In the data rows, 128 means zero.
Two rows play each game, the first against the second. How much does the first row win by? 20 is about a draw, 40 a big win and 0 a big loss. Wins can go round in a circle: one row can beat a second, the second a third and the third the first. Each row has two weighted sums of its numbers, A and B, taken from their middle values. A row wins by its A times the other's B, less its B times the other's A.
[122 115 132  94  63 185 164 118 150 200 234]
[112 121  47 102 122 195 152 175 104 122 123] ~ 20
[132 116 156  78  74 124 169 167 114 149 130]
[136 143  98 142 102 127 151 123   2 168 103] ~ 29
[118 228 124 131 100 114 163 165  80 152  95]
[125  85 101 112  71 174 119 159 102 139 147] ~ 17
[180 190 168 165 122 125 101 173 112 119 102]
[ 78  69  71 100  91 164 139 178  57 151 144] ~ 24
[ 72 212 153 140  94 159 219 102  73 167 164]
[187 119 155 133 148  73 131 166  97 127  84] ~ 23
[ 90 131  95 145  93 222  97 103 159 147 155]
[104 149 102 141 136 134 103 107 156 140  86] ~ 20
[155  75 118 121  89 133 115 119 103 123 119]
[183 187 238 163 123  93 106  91 139 151 119] ~ 25
[202 104 144 127 173  94 123 170 101 176 114]
[ 84 138 144 141  94 156 236  85 118 119 117] ~ 9
[117  89  59  87 100 171 124 150 127 182 212]
[ 79 131  82 123  80 183 150 110 101 141 105] ~ 23
[130 100 145 120  83 172 152 167 125 152 187]
[ 94 109 134 113 159  52 102 168 141 121 139] ~ 22
[ 18 162 116 147  81 160 153  66 122  88 109]
[121  91  87  85  60 143 130 162 109 179 208] ~ 21
[110  96 119 128 135 101 164 205  72 145 128]
[118 119 117 160 146 132 147 128 126 146 147] ~ 24
[147 123 142 145 201  84 107 120 163  92 112]
[136 159 107 147 161 106  37 178 172 113  84] ~ 31
[179 238 166 136 128 163 149 119 136 181 121]
[123 171 217 138  83 115 188 165 132 125 133] ~ 20
[135  76  96 123  88 150 105  86 107 146 147]
[ 86  75  95 113 172 149 159 194 146 152 149] ~ 19
[ 98 112  98 120  73 178 172 132 134 151 199]
[100 115  92  60 112 111 110 129 159 107 179] ~ 19
[128 126 180 147 154  70 205 153 177 101 144]
[ 75  98  42 123  98 209 128 127 139 141 146] ~ 25
[150 102  68 118 211 115 140 185 154 169 191]
[150 109 152 116 105 131 130 115 126 136 157] ~ 15
[157 106 147 113 127 128 135  82 118 154  99]
[142 111 111 110 179  87  76 116 119 132 133] ~ 23
[179 102 173 163 127  88 151 136  63 133  78]
[ 72 120 109 132 112 192 154 147 110 134  86] ~ 2
[128 161 135 126 152 100  45 119 199  95 126]
[119 154 211 104  92 111 136 152 160 143 164] ~ 11
[ 65 175 103 125 104 148 214 147   0 146 139]
[121 144 195 164 125 107 130 173 189 116 111] ~ 22
[141  82 137 129 135  78  85 110  81 131  69]
[139 123 104 175 157 114 173 128 159 125 137] ~ 25
[131 121 109 137 192  43 133 152 151 122 112]
[107 198 121 136 154 153 129 118 147  59 103] ~ 28
[110  96  76  53 108 114 113 166 156 113 157]
[136 152 161 141  98 117 170 127  49 140 121] ~ 34
[ 79 164 176 130  93 107 178 118 132 143 120]
[175 133 175 119 138 103 145 125  91 123  63] ~ 19
[ 98  93 134  78 177 110 149 187 152 146 174]
[156 144 134  92  79 184 132 107 123 128 130] ~ 26
[130 182 215 166 115 121 177 166 143 135 147]
[121 104 110  98 129 161  61 188 118 113  90] ~ 27
[124 180 140 142 127 144 163  94  83 153 134]
[121 140 148 119 101 153  80 169  85 121 110] ~ 12
[177  81 132 152 143  86 111 178  56 114  56]
[120  30  60 139 186 122 135 144 173 136 149] ~ 21
[163 107 159 139 149 101 185 147 150 115  98]
[112 129 135 113  71  92 151 190  57 128 114] ~ 20
[147 142 123 102  58 216 124  93 127 183 206]
[129 133 184 154 101 171 147  81 188 134 138] ~ 21
[ 80  98 113 141  99 177 109  61 179  96 120]
[129 101  43  77 133 149 106 174 153 113 121] ~ 13
[122  78 104 134 113 103  83  80 100 119 113]
[156 181 113 107 147 142 165 126  98 131 177] ~ 20
[ 63 109 121 140  72 142 103 113 154 125 179]
[151  99 140 129 185 114 138 156 156 133 167] ~ 22
[136  95 192 157 154  91  97 147 155 127  76]
[ 70 109 120 119  84 121 165 170  81 154 145] ~ 13
[138 101  84 134  93 168 151 112  85 134 122]
[ 70 111 137 131 129 125 109  63 209 141 213] ~ 28
[ 88 185 153 147  47 195 134  72 112 162 176]
[ 93 133 144 118  77 141 217  78 102 129 140] ~ 14
[200 143 151 119 191  78 133 162 100 124  96]
[140 142 150 107 126  86 103  96 137 130 118] ~ 20
[ 57 135  97 118  85 157 115  57 155  83 157]
[ 81 180 164 125  34 149 165 102 130 149 178] ~ 27
[ 83 219 156 120  87 149 209  89  56 173 182]
[139 135 125 147 128 132 105  58 129 123 144] ~ 28
[ 79 137 172 104  55 164 160 118 111 157 166]
[137 108  86 102 179 121  87  91 216 116 143] ~ 20
[ 58  89  60 148  87 141 104  83 107 131 150]
[127  58  71  86  82 170 105 122 135 143 175] ~ 14
[ 98 199 184  93 132 103 143 123 167  80  96]
[145 156 194 114  77 113 146 132 157  93 168] ~ 8
[ 58 106  94 117  90 148 123 121 135 128 174]
[159 106 159 105  95  90 156 225 111 139 136] ~ 18
[139 166 116 146 151 137 123 143  96  83 129]
[152 126 167 142 161  99 151  82 132 140 103] ~ 18
[102 117 134 146 163  38 132 112 125  97 110]
[131 135 202 176  56 128  84 100 112 105  83] ~ 19
[ 84 127  90  78  89 123 119 121 120 154 176]
[ 89 149 123 111 117 135 107  81 214 152 191] ~ 17
[153  99  85 109 155  91   0 110 118 110 134]
[128 116  64 148 210 173 102 183 109 145  85] ~ 26
[ 47 129  90 134  74 173 110 115 135 117 118]
[148  75  85 151 134 135  72  91  77 140 103] ~ 33
[147 217 173 164  98 137  60  69 138 127 140]
[165 197 175 139 106 121 103  90 106 126 162] ~ 21
[139 136 155 112 124 115 126  61 138 131 171]
[156 185 127 123  91  88 131  71  55 148 150] ~ 12
[127 134 100  56 114 133  66 118 160  94 157]
[167 137 147 142 172  59 141 180  99 101  77] ~ 20
[110 185 144 136  79 227 190  78 112 149 129]
[130  98 147  99 163 126 118 171 182 140 177] ~ 22
[139 116 108 101 152 102  93 165 102 130 122]
[ 98 136 120  82 100 152 123 101 162 121 166] ~ 19
[118 111  87 158 111 146 180 100 134 124 142]
[ 87 143 155 158 150  68  98 100 150  99 120] ~ 21
[159 105 156 144 100 172 131 120 117 140 122]
[135  74  57  81 197  69 140 134 163 139 201] ~ 27
[145  84 145  80 111 113  90 184 135 143 144]
[116 129 116 160 124 125 143  84 148 125 168] ~ 15
[122 217 180 134 108 138 137 101 122 122 156]
[170  82 143 122 142 100 141 172 117 139 154] ~ 21
[ 96 152 108 137  64 237 156  78 113 143 132]
[ 97 127 157  91  72 160 124 130 138 157 220] ~ 23
[158  68  51 115 177  77  98 130 162 126 166]
[ 75 119  98 145 100 198  90 129 148 114 134] ~ 29
[132  88 105 116  69 181 131  64  84 151 145]
[147 112  73  97 173 129 144 202 121 138  94] ~ 7
[132  92 106 117  27 202 106  52  83 138 111]
[ 99 147  93  75  68 193 167  88 123 136 195] ~ 10
[107 215 162 140  81 130 152  98  83 158 133]
[179 114 169 148 140 120 185 161 174 162 162] ~ 39
[135  77  85 141 213  76 103 142 131 110 112]
[130 219 157 127  96 132 104 129 140  71  60] ~ 29
[ 95  79  89  83  53 144 145 144 128 150 190]
[118 183 174 166 140 105 130 183 140 125  78] ~ 20
[170  91 116 140 128 102 119 146  78 145 132]
[120 113 120 154 115  61 111  98 141  89 120] ~ 20
[148 132 146 101 121 127  63 117 136 156 153]
[119 140 133 137  82 186 176  55 108 155 149] ~ 14
